In the rows, zero is written as 128.
Each row of D is roughly a mix of the hidden directions of one of several groups.
D:
[[142 151 101 127 170 154 125 158 152 131]
 [106 167 101 147 150  91 120 146 134 130]
 [117 139  90 122 127 165 168 152 123 123]
 [126 128 153 120 129 151 177  98 158 121]
 [115 174 110 142 117 142  95 151 111 111]
 [ 90 143 133 118 147 117 114 126 163 168]
 [158  97 130 148 160 136 155  96 130 113]
 [113 122  97 138  84 114 151 112 141  97]
 [153 106 184 125 111 132 143 120 138 109]
 [138  98 122 152 130 148 181 107 137 132]
 [146 137 117 117 140 167 129 166 127  88]
 [107 138 131 105 146 140 104 173 110 157]
 [129 148 122 116 118 114  78 156 109  98]
 [148 127 134 127 100 150  93 143  95  96]
 [127 143 164 111 143 120 104 162 149 161]
 [ 98 161  95 115 114 145 121 166 130 137]
 [139  98 118 129 164 156 167 127 151 139]
 [129 117 100 130 136 160 184 117 139 132]
 [144 110 115 142 103  90  82 122 114 125]
 [172 106 101 129 123 119 169 128 144 115]
 [132 118 167 100 128 128 144 103 168 149]
 [149 124 117 127 122 165 170 136 114  92]
 [ 99 151 142 134 147 125 115 121 129 184]
 [147 137 130 110 118 159 124 161 107  83]
 [120 120 146 121 113  99  85 122 157  95]
 [108 124 143 142 129  88 109  97 134 168]
 [126 115 157 108 121  95 110 107 146 169]
 [142 142 146 131 149 146 166 153 160 100]
 [143 125 109 133 105 159 161 125 107  86]
 [129 138 110 122 111 169 123 156 105  88]
 [104 129 145 138 144  96 121 102 146 174]
 [177  98 123 114 132 114 117 147  99 112]
 [118 126 138 156 134  84 143  87 134 149]
 [123 123 108 150  97 150 121 150  82 110]
 [113 110 115 159 101 134 144  92  93 137]
 [124 144 126 161  85 116 119 107 125  90]
 [100 134 106 172 116 149 164 126 145 132]
 [103 113 153 139 115  92 126  83 131 144]
 [133 121 150 141 153  82 134 109 151 158]
 [141 137 124 124 124 163 166 147 126  83]
 [131 159 104 121 157 153  97 161 113 118]
 [103 177 103 127 132 129  96 151 139 125]
 [121 116 105 114  92 143 133 148  81 111]
 [113 140 107 138 124  94 163 107 166 117]
 [103 158 127 151 112  94 109 104 155 111]
 [123 153 129 150  98  89 122  96 132 101]
 [ 91 134 136 150 128 117 141 105 151 174]
 [119 105 102 136 112 115 111  99  83 106]
 [ 86 161 121 144 116  91 134 109 136 144]
 [100 181 120 154 131 121  97 127 134 129]
 [119 143 173 139 119 105 118  99 164 138]
 [114 159 142 123 109 122  78 146 120 102]
 [150 109 154 162 107 152 119 108  99 110]
 [140 114 110 102 160 151 149 161 155 142]
 [125 173 109 142 132 163 145 122 137  95]
 [166 109  84 124 138 153 125 156 130 117]
 [ 98 166  99 129 108 134 113 163 115 115]
 [105 173 157 127 146 167 123 132 121 123]
 [114 186 123 115 139 142 125 163 135 132]
 [164 108 153 138 124 134 103 106 116  88]
 [125 129 164 119  94 130 101 133  87 108]
 [111 117 124 163 120 100 144  86 114 154]
 [117 121 108 164 133 112 147  87 147 157]
 [119 105 165 125  80 122 146 123 149 142]
 [158  96 175 129 133 105 128 104 136 133]
 [108 127 153 138 103  98 136  80 133 147]
 [118 176 152 126 155 143  98 145 141 131]
 [107 147 152 121 122  85 126 124 159 161]
 [141 125 140 115  88 100  99 126 112  91]
 [157 117 115 104 144 150 130 168 101 103]
 [ 95 176 131 146 135 107  96 133 129 138]
 [134 105 150 120  94  80 114 112 110 131]
 [124 129 105 131 112 180 162 148 140 115]
 [131 169  99 163 122 129 148 122 116  97]
 [155 103 114 127 123  73 129 104 115 125]
 [107 163 116 136 105 116 165 107 159 128]
 [105 121 127 115 102  91  88 131 101 144]
 [132 116 152 134 128  89  88 111 109 157]
 [124 126 120 114 166 129 141 155 173 154]
 [128 150 130 144  98 172 133 126 152  93]
 [101 154 124 120  92 126  85 135 122 102]
 [110 110 118 141 106  96 123  83 121 158]
 [127 110 178 130  93 104 133 101 129 129]
 [142 139  94 125 178 152 119 153 121 124]
 [139 143 123 116  94 146 132 148  87  92]
 [149 108 101 114 101 160 132 144 132  89]
 [140 121 109 132  96 139 161 132 121  78]
 [112 161 106 129  97 130 100 159 122 100]
 [144 155 112 115 146 160 115 176 126 118]
 [177 102 106 137 117 130 117 138 100 104]
 [139 116 119 135 106 134  92 129  81  97]
 [119 127 131 163 112  98 106  85 113 146]
 [115 158  93 130 131 156 137 169 124 105]
 [116 137 115 125 128 174 176 138 147 130]
 [123 110 160 137 146 108 122 108 166 163]
 [132 102 145 143 135  94 157  94 129 159]
 [127 100 136 126 163 147 151 145 155 166]
 [145 112 101 107 120 157 164 152 132  99]
 [121 113 123 137 160 125 176 111 156 153]
 [129 120 127 157  87 107 155 115 120  91]
 [152 110 164 131 118 116 112  96 112  91]
 [113 158  93 107 147 142 121 172 133 134]
 [156  78 123 104 124 148 157 137 128 117]
 [141 101 144 151 136 108 143  74 120 132]
 [ 97 137 146 126 119  96  80 120 129 151]
 [107 147 130 129 177 131 127 157 122 162]
 [124 123 144 129 149 108 158 105 166 165]
 [159 103 154 139  99 130 130 103  93 112]
 [173  93 148 123 165 137 135 122 137 122]
 [145 110 116 115 164 141 166 107 152 151]
 [118 141 148 116 137  83 116 127 161 162]
 [129  97 134 127 160 133 130 140 166 169]
 [152  87 140 148 125 131 126  89 115 100]
 [118 166  86 132 117 150 136 132 111  95]
 [137 152 122 146  95 140  94 129 106  89]
 [ 96 115 124  93 108  94 135 141 162 133]
 [129 101 118 143  95  97 123  89 104 139]
 [128 122 142 124  85 161 128 121 102  91]
 [126 176 128 132 138 138  94 127 104  95]
 [139  84 134 114 104 101 164 122 135 110]
 [140 115 112 128  98 161 127 161 101  97]
 [133 117 117 100 150 164 171 149 142 133]
 [114 150  89 162 138 158 121 105 140 143]
 [126 142 113 122 135 140 108 182 107  96]
 [116 122 165 135 152  97 131  98 147 159]
 [160 107 111 131 117 150 170 128 109  98]
 [131  86 133 103 123 164 117 124 155 155]
 [123 138 171 131 123  96  86 120 108 135]
 [145  93 164 129 129 123 151  91 141 149]
 [144  80 141  99 144 129 151 115 146 150]]
Here is one row from each group, named. Which group is each of the other rows in?
[125 146 138 103 154 113  88 166 110 126] : <56>
[124 110 167 131 146 108 120 117 163 165] : <97>
[130 106 156 142 129 107 158 105 147 169] : <50>
[ 98 175 149 138 145 150 142 133 151 117] : <62>

[107 148 134 144 131 134 184 124 159 135] : <50>
[113 154  92 105 144 141 110 155 162 123] : <56>
[132 162 109 116 142 164 131 174 137 124] : <97>
[122 110 159  94 118  85 102 122 134 143] : <56>
[160  82 149 135 144 135 149 101 131 144] : <50>
[121 112 131 116 153 108 159 104 164 161] : <56>
[146  94 122  91 150 125 121 151 129 165] : <62>
[112 125 162 131  91  94 138  93 123 130] : <97>
[121 147 118 137  96  85 132 104 144  96] : <56>
[149  81 121 115  96 128 120 147  99 118] : <97>
[117 134 136 166 118  82 106  99 136 137] : <62>
[128 104 115  99 154 123 144 150 163 161] : <62>
